Some points, one per row:
[ 0.4  0.2 -0.3  1.  -1.  -0.4  0.   0.4  0.2  1.5  1.1 -0.9 -2.   0.6
 -1.1  0.3]
[ 0.9  0.6  1.2  1.5 -1.1  0.8 -1.   1.8 -0.7  1.8  1.6 -0.4 -3.1  0.1
  0.1  1.9]
[-1.3 -1.  -1.6  0.3 -0.4 -0.1  0.7 -3.  -0.4 -1.8 -0.5  0.8  2.3 -1.
  0.9 -2.6]
[-1.1  0.3 -0.6  0.2 -0.6  0.3 -0.4 -0.1  0.7  0.3 -0.7  0.3  0.4 -1.1
  0.8  0.1]
[ 0.5 -1.2 -0.1 -1.2 -0.4  0.9  1.1 -2.1  0.7  0.4 -2.1 -0.7  0.3 -1.3
  1.7 -1.4]
[-1.2  0.4 -0.3 -1.6  0.3 -1.   0.5  1.8  0.6 -1.3  1.  -0.3 -0.8 -0.9
 -0.4  0.5]
[-0.6  0.7 -0.5  0.3  0.1  0.9  0.3 -0.8 -0.3  0.6  1.   1.3 -0.1 -0.3
 -0.5 -0.4]
[-0.2 -0.5 -0.7  0.4 -1.1 -0.6 -0.2 -0.3  0.3  0.2 -0.8  0.6 -2.  -1.4
  0.6 -0.2]
[ 0.3 -0.2  1.  -1.1  1.4 -0.5 -0.7  1.5  2.6 -1.5 -0.9 -0.1  0.  -1.5
 -0.2  1.5]
[ 0.   1.  -0.1  0.4 -2.  -0.6 -1.2 -1.5 -0.7 -0.7  0.8 -0.1 -0.5  0.
 -1.1 -0.7]
[ 3.1 -0.2  3.1 -1.   1.3  0.9  0.9 -0.4 -1.  -1.3 -0.1 -0.3  1.3  1.
  0.9  0.3]
[-0.5 -0.7 -0.5 -0.5  0.2  1.3  0.8 -0.3 -1.6  0.4  1.2  0.3  1.4  0.8
  0.  -0.6]
Then 10 other points, each followed by its number:
[ 0.6  1.1  1.1 -1.2  0.5 -0.1 -0.4  0.4 -1.8 -0.2  0.3  0.2 -0.4  0.1
  0.6  0.5] 0
[-0.2 -0.5 -0.9 -0.9 -1.2 -0.3  0.   0.3  0.4  0.5 -0.4 -0.8 -1.1  0.1
  0.  -0.4] 1
[-0.5  0.1 -0.2 -0.5  0.6  1.   0.5 -1.5 -1.7  0.3  1.5  1.1  1.5  0.6
 -0.5 -1.2] 2
[-0.6 -0.1 -0.7 -1.6 -0.6 -0.4  0.3  1.   0.3  0.4 -0.7 -0.4 -0.4 -0.9
 -0.2  0.4] 3
[ 0.3 -1.1  0.9 -0.2  1.7  0.2  0.2  0.7  0.  -0.9 -0.2  1.6  1.6  1.9
  0.8  0.2] 4
[-0.2  1.8 -1.   1.1 -1.5 -1.1 -2.3 -0.8 -0.2 -0.2 -0.3 -0.6 -0.1 -0.5
  0.  -1.3] 5
[-1.5  0.2 -1.2  0.4 -0.7 -0.2  0.1 -1.9 -0.9  0.4  1.  -0.3  0.7  1.2
  0.6 -2.4] 6
[ 0.8 -1.4 -0.6 -0.5 -0.8 -0.8  2.   1.7  1.2  2.6 -0.7 -0.3 -0.5  1.2
  0.1  0.1] 7
[-1.8  2.4  0.8 -2.2 -0.8  0.8  0.9  1.3  4.   2.1 -2.5 -0.7 -2.2 -5.
 -1.3  0.4] 8
[-1.  -1.1 -1.3 -0.1 -0.3  0.9  0.8 -1.8 -0.2 -0.9 -0.4  0.6  1.8 -1.1
  0.3 -1.2] 9
Which three of these numbered points are nearest to each point below by angle, seen from the average point of the first points? Their numbers follow each, nearest first.
[ 1.7  0.2  0.8  0.9  0.  -0.1 -0.7  0.4 -1.4  1.   0.8 -0.5  0.3  0.7
  0.1  0.8] > 0 4 7
[ 0.5  0.1  0.7 -0.1  0.4 -0.2 -0.3  0.2 -0.1 -0.1  0.6 -0.1 -0.2 -0.2
  0.1  0.3] > 0 4 7
[-0.5  0.1 -0.3  0.3 -0.3 -0.2  0.4 -0.6 -0.4  0.4  0.5  0.2  0.2  0.1
  0.3 -0.3] > 6 2 9
[ 0.4  0.2  1.2  0.3 -0.2 -0.1 -0.1  1.6  1.7  0.  -1.3  0.9 -1.6 -1.2
  0.1  0.5] > 8 3 7
[-1.   0.4  0.7 -1.  -0.9  0.8  1.   0.4  0.5 -0.1 -0.2  1.2 -0.3 -1.5
 -0.2 -0.5] > 8 3 9
[ 1.4  0.6  1.3 -0.5 -0.1  0.  -1.9  2.2  2.5 -0.5 -2.5 -0.4 -1.9 -1.7
  0.1 -0.6] > 8 3 1
[-0.3  1.  -0.7  0.   1.  -1.   0.2  1.1 -1.6  1.2  0.9 -2.1 -0.6  0.9
  0.6 -0.1] > 0 7 1
[ 0.   0.4 -1.5  0.8 -1.6 -0.6 -0.2 -1.  -0.8 -0.6  0.8 -0.3  0.3  0.4
  0.2 -1.3] > 6 5 9
[ 0.3 -0.6  0.   1.4 -0.6 -0.1 -0.8 -0.6  1.7 -2.  -0.9 -1.2 -0.1  0.6
  0.  -0.7] > 5 1 4
[ 1.8  0.8  0.4  1.5 -1.7 -0.4 -1.5 -1.5 -1.3  2.   0.2 -2.3 -0.9  1.4
 -0.4  1.2] > 5 1 0
[-0.5  0.1 -0.6  0.7 -0.9 -0.4  0.3  0.4 -0.4  1.7  0.7 -1.4 -1.6  0.6
 -1.5 -0.1] > 1 7 3
[-0.2  0.4  0.   0.8 -0.2 -0.7 -0.5 -0.1  0.3 -0.8  1.6  0.3 -0.2  0.4
 -0.1  0.1] > 5 6 4
[ 0.4 -0.2  0.6  0.8  0.9 -0.7 -1.1  1.1 -0.4 -1.  -0.4  0.  -1.  -0.9
 -0.4  1.7] > 0 4 3
[-0.3  0.2 -0.1 -0.5  0.2  0.9 -0.1 -1.6 -1.6 -0.2  1.7  0.3  1.2  0.3
  0.3  0.1] > 2 6 9
[ 1.1  0.1  0.5 -1.2 -0.5 -0.8 -0.4 -1.  -1.  -0.9 -0.5 -1.2  0.9  0.6
  1.7 -0.7] > 0 6 4
[ 0.  -0.2  0.4 -0.2 -0.5  0.   0.9  0.7  0.2  1.3 -0.2 -0.3 -0.3  0.7
  0.1 -0.7] > 7 1 3
[ 2.9 -1.   2.3  0.7  1.  -1.  -1.3  2.   0.  -1.5 -2.4  1.1  1.9  3.1
  1.9  0.4] > 4 0 7
[-0.3  0.2 -0.1  0.6 -0.8 -0.4 -0.2  0.5 -0.5  1.   0.7 -1.5 -1.2  0.
 -1.1  0.2] > 1 7 5
[-0.1 -0.2  1.4 -0.6  1.3 -0.4 -0.3  2.5  2.6 -1.2 -0.8  0.5 -0.7 -1.7
 -1.1  1.2] > 8 3 4
